Here are some points, one per row:
-1.12  1.99 -0.25  1.02  1.72 -0.87 -0.97 -0.16  0.33 -1.97  1.02  0.86  0.09  0.32 -1.14  1.02 -0.20 -0.20  0.33 -2.07 -0.54 -0.36 -1.48 -3.73
-1.33 -0.42 -0.73 -0.98  1.55 -2.12 -1.51  0.01  0.21 -0.20 -0.60 -0.61  0.77 -0.26  0.22 -0.53 -1.28  0.45 -0.57  3.30  2.11 -3.40  0.54 -0.03
 0.36 -0.14  0.63 -0.41  1.25  0.69 -0.31 -0.11 -0.40 -0.08  0.38 -0.22 -0.81  0.77  0.74  0.95  0.70  0.02  0.75  1.32 -0.67  0.39  0.12  0.16
-0.18 -0.58  0.86 -0.04  1.02  0.41  0.21  0.35  1.72 -0.44  1.52  0.83 -1.62  0.87  0.43  1.00  0.26  0.36  1.07  1.27  0.48  1.18  0.13  0.71
 0.50  1.65  1.16 -0.61 -0.18 -0.15  0.58  0.64 -1.45  0.04 -1.18  0.64 -1.33  1.15  0.30  0.01 -1.15  1.37  0.40 -0.49 -0.42 -0.57  1.46  0.68
-0.60  0.05 -1.06 -0.79  0.53 -2.62  2.12 -0.23 -0.52  0.95  1.63 -0.95  1.36 -0.99  0.24 -0.27 -0.75 -0.30  0.41 -0.57 -1.55  0.85  1.37  0.26
-1.79 -1.05  2.08  0.04 -0.12  0.25  1.09 -1.25  0.21  1.00 -1.38  1.04 -0.05 -1.56  0.94 -1.05  1.30 -0.36  1.97 -0.50  2.01  0.54  1.53 -1.60
 0.91 -1.47  0.06  0.56  0.92  1.04  1.23 -1.07 -1.05 -0.05  0.83  0.53 -1.74 -1.15  1.35 -0.67 -0.71  0.96 -0.10 -0.91  0.14 -2.26 -0.60 -0.14
 0.06  0.73  0.68  0.06 -0.24  0.55 -0.22  0.23 -1.49 -0.15  0.64  0.69 -0.89 -0.96 -0.21  0.08 -0.84 -0.95  0.01  0.01 -0.47 -0.60  0.85  0.12
 0.00  0.74  0.49 -0.53 -0.58  0.03 -1.36 -0.56  0.49 -0.41 -1.04  1.10  0.69  0.48 -0.94  0.27  0.73 -0.93 -2.21 -0.02  0.61 -0.18  0.12  2.04
 0.03  0.00 -1.20  0.38 -2.76 -0.69 -0.19 -0.72 -1.85 -0.58  1.17  0.41 -0.61 -0.09  0.24  1.34 -0.69 -0.85  0.86 -0.10  0.79 -0.01  0.04  1.02
-0.13  0.39  0.77 -0.83 -0.63  0.08 -1.37 -0.96 -0.20 -0.39  1.12 -0.64 -0.25 -0.40  0.31  2.48 -0.26 -0.86  0.06  0.00  0.93  0.15  0.69 -1.08
 0.22 -0.75 -1.28 -1.41 -1.75  0.51 -0.41 -1.69  1.50 -1.80 -1.12  1.70  1.45  0.00  0.01 -0.89  0.21  1.75 -0.56  0.16 -2.59  0.16 -0.06 -0.48
 2.62 -0.39 -0.63 -0.43 -0.03 -0.13  1.38 -0.14  0.70 -1.78  1.06 -1.49  0.10  0.72 -2.40 -0.51  1.94  0.87  1.28  0.69  0.39 -1.05  1.63 -0.01
 1.65  0.24  0.63  0.27 -0.98 -2.90  0.15  0.76  1.42  2.37 -0.49 -0.04 -0.29 -1.41  0.26  1.22  2.02  1.26 -1.07 -0.46 -0.52 -0.35 -1.57 -0.31
 0.73  1.56 -0.02  1.24  0.20 -1.10  1.21  0.40 -1.10 -1.24 -1.24  2.00 -0.25  0.45  1.73 -0.33  0.53  0.84 -1.36  0.03  1.11 -0.01  0.38  0.43
-0.47  0.73 -0.47 -1.08  0.58  0.04 -0.20  1.57  1.02  0.37  0.41 -0.54  0.59 -1.30 -0.58  0.19 -0.34  0.26 -0.73 -0.68 -0.50  1.15  1.08  0.61
-0.09 -0.72  1.72 -2.07  0.11 -0.17  1.83  0.22 -0.60  1.14  0.83  1.71  1.66  1.89 -0.28  0.67 -0.54 -0.71  0.64  1.24 -0.71 -0.52 -2.57 -0.42
 0.57  0.67 -0.62 -0.72 -0.53  1.51 -0.04  0.76 -0.52 -0.52  0.01 -0.62  0.79 -1.40  1.80  0.82  0.79  0.47  0.66  2.23  0.38  1.06 -1.22 -1.42
 0.92 -2.78  0.16  0.91 -0.08 -1.54 -1.47  0.49 -0.47  0.23 -1.92  0.06  0.25  0.37 -1.07  0.82 -0.87 -0.47  1.09 -0.51 -1.24  0.97  0.88 -0.42
-0.15  0.64 -0.31 -0.45  0.33  0.12  0.15  0.37  0.57  0.53  0.14 -0.64  0.33 -1.46 -0.49 -0.68 -1.01 -0.69 -0.10 -0.09 -1.19  0.84  0.41  0.89
-1.55 -0.16  0.01  2.05  0.06  0.24 -0.78 -1.39 -1.57  0.66  0.25 -0.83 -0.13 -0.11 -1.01 -0.87  2.88 -1.08 -1.61  1.25 -2.09 -0.23  0.59 -0.26
 1.00  0.71 -1.07 -0.87  0.68  0.43 -0.99 -0.59  0.96  0.49 -1.34 -1.01 -0.99  1.68  1.93 -0.17 -0.45 -1.53  1.71  0.51 -0.82 -0.16 -0.12 -0.21
-0.92 -0.36 -0.48  0.79  0.17  0.29 -0.38  0.75 -0.22  0.75 -0.17 -0.14  0.23  0.56 -0.24  0.07 -0.42  1.03 -0.43  0.22 -0.94  0.65 -0.70  0.23
-1.47  0.72 -1.29 -0.19 -2.58  0.96  1.23  2.50  0.09  0.71 -0.49  0.12 -1.97  0.31 -1.88 -1.20  0.44 -0.75  0.56  0.41  0.24 -1.47 -0.14 -1.36
 0.02 -0.53 -0.18  0.98  0.24 -0.64  1.19 -2.12  1.08 -1.02 -0.54 -0.66 -0.70 -0.76 -1.91 -0.42 -1.15 -1.19 -1.19  0.52  1.76  1.52 -1.64  0.90
 0.11  0.14  1.02  1.85  0.06  0.55 -0.36  0.19  0.53  0.63  0.24  0.05  0.14 -0.13 -0.90 -0.62 -0.57  0.39 -0.09  0.88 -0.64  0.46  0.21  0.72
 0.10 -1.79  0.23  0.37 -0.30  1.36 -1.43  0.20  1.16  0.92  1.51 -0.26  0.04 -0.76  0.50  0.41 -1.07  2.10 -0.88 -0.97 -0.20 -1.14 -0.10  0.14
-1.67 -1.50 -0.88 -1.55 -0.72 -0.95 -1.11  0.53  0.16 -0.79  2.09  0.72 -0.63  1.68  1.86 -1.10  1.44 -1.24 -1.01 -0.89  0.80  0.91  0.49 -0.24
 0.69 -0.05 -1.60  0.53  1.74  0.35 -0.88  0.54  0.16  1.04 -0.47  0.50  0.50 -0.75 -0.05 -0.34  1.61 -0.84  1.51 -1.92  0.09 -1.12 -1.12  1.95
-0.09 -0.33  0.15 -1.73  1.63  0.17  0.70 -0.06 -0.37 -0.84 -1.15 -0.19 -2.14 -0.55 -0.24  0.63  0.03  0.09 -1.28 -0.25 -0.07  0.75 -0.31 -0.14
-0.42  1.63  1.26 -0.56 -1.27 -0.26 -0.52 -2.18  0.35  1.30  0.17 -2.78 -0.28  1.54  0.04 -1.41 -0.35  1.17  0.26 -1.39  0.11 -0.15 -0.66  0.51
-0.35  0.02 -0.84  1.74 -0.51 -0.29 -0.31  0.50  0.76  0.45  0.08  0.39  0.62  0.62  0.06 -0.07 -0.83  1.12  0.25  0.44 -0.12  0.98 -0.06  0.15
 0.26 -0.53 -0.02  1.65 -0.24  1.74  2.55  0.28  1.68  0.11 -0.71 -1.40  1.53  1.26  0.73  1.82 -0.29 -2.30 -2.35 -0.96  0.18 -1.48  0.92 -0.36
 1.17  0.16 -0.55 -0.23  1.21  0.22  0.50  0.00 -0.23 -0.10 -1.02  0.51 -1.30 -0.39  0.98 -0.46 -0.76 -0.38 -0.47  0.43 -0.03  0.51  0.41 -0.74
-0.94 -0.36  1.46  0.12 -0.54 -0.09  0.27  2.12 -1.76 -2.49 -0.99 -2.02  0.59 -0.21  0.91 -0.21 -0.11  0.74  0.61 -0.81  0.08 -0.03 -0.89  0.88
 2.18 -0.52 -0.94 -0.42  0.55  1.09 -0.65 -0.16 -1.97  1.21  0.55  0.01  0.98  1.26 -1.51 -1.44 -0.03  0.35 -1.26 -1.01  1.95  1.42 -0.50 -1.82
 1.12  1.34  2.44  0.41 -0.79  0.21 -1.32  0.65  0.03 -0.91  1.00  1.09  1.10 -0.84 -0.02 -0.78 -0.15 -1.97  1.21  0.35  0.51 -0.50  0.04  0.41
-0.18 -0.17 -0.19  1.36 -0.07  0.10 -0.08  0.57  0.83 -0.17  0.22 -0.73  0.72  0.06  0.17 -1.12 -0.78  0.73  0.39  0.16 -0.34  0.97 -0.60  0.31
-1.78  0.49 -1.19 -0.43  0.40  1.58  0.46 -1.24 -0.18  1.05 -0.99  0.80  1.46 -0.49 -0.87  1.32  0.72  1.29  1.24 -0.86  1.00  0.12  0.43  1.67
Along one direction, these points spread out more than along any other. For each point below, how far along it does it lie, from 0 to 99? 50 is the average, and the first point above lies past it. One standard deviation of the points above along it is 16.
-1.47  0.72 -1.29 -0.19 -2.58  0.96  1.23  2.50  0.09  0.71 -0.49  0.12 -1.97  0.31 -1.88 -1.20  0.44 -0.75  0.56  0.41  0.24 -1.47 -0.14 -1.36 57
-0.09 -0.33  0.15 -1.73  1.63  0.17  0.70 -0.06 -0.37 -0.84 -1.15 -0.19 -2.14 -0.55 -0.24  0.63  0.03  0.09 -1.28 -0.25 -0.07  0.75 -0.31 -0.14 62
-1.78  0.49 -1.19 -0.43  0.40  1.58  0.46 -1.24 -0.18  1.05 -0.99  0.80  1.46 -0.49 -0.87  1.32  0.72  1.29  1.24 -0.86  1.00  0.12  0.43  1.67 35
 2.62 -0.39 -0.63 -0.43 -0.03 -0.13  1.38 -0.14  0.70 -1.78  1.06 -1.49  0.10  0.72 -2.40 -0.51  1.94  0.87  1.28  0.69  0.39 -1.05  1.63 -0.01 44
-0.09 -0.72  1.72 -2.07  0.11 -0.17  1.83  0.22 -0.60  1.14  0.83  1.71  1.66  1.89 -0.28  0.67 -0.54 -0.71  0.64  1.24 -0.71 -0.52 -2.57 -0.42 66
 0.06  0.73  0.68  0.06 -0.24  0.55 -0.22  0.23 -1.49 -0.15  0.64  0.69 -0.89 -0.96 -0.21  0.08 -0.84 -0.95  0.01  0.01 -0.47 -0.60  0.85  0.12 66
 1.17  0.16 -0.55 -0.23  1.21  0.22  0.50  0.00 -0.23 -0.10 -1.02  0.51 -1.30 -0.39  0.98 -0.46 -0.76 -0.38 -0.47  0.43 -0.03  0.51  0.41 -0.74 64
 0.03  0.00 -1.20  0.38 -2.76 -0.69 -0.19 -0.72 -1.85 -0.58  1.17  0.41 -0.61 -0.09  0.24  1.34 -0.69 -0.85  0.86 -0.10  0.79 -0.01  0.04  1.02 62
-1.67 -1.50 -0.88 -1.55 -0.72 -0.95 -1.11  0.53  0.16 -0.79  2.09  0.72 -0.63  1.68  1.86 -1.10  1.44 -1.24 -1.01 -0.89  0.80  0.91  0.49 -0.24 66
-1.33 -0.42 -0.73 -0.98  1.55 -2.12 -1.51  0.01  0.21 -0.20 -0.60 -0.61  0.77 -0.26  0.22 -0.53 -1.28  0.45 -0.57  3.30  2.11 -3.40  0.54 -0.03 70
 0.11  0.14  1.02  1.85  0.06  0.55 -0.36  0.19  0.53  0.63  0.24  0.05  0.14 -0.13 -0.90 -0.62 -0.57  0.39 -0.09  0.88 -0.64  0.46  0.21  0.72 34
-1.55 -0.16  0.01  2.05  0.06  0.24 -0.78 -1.39 -1.57  0.66  0.25 -0.83 -0.13 -0.11 -1.01 -0.87  2.88 -1.08 -1.61  1.25 -2.09 -0.23  0.59 -0.26 28
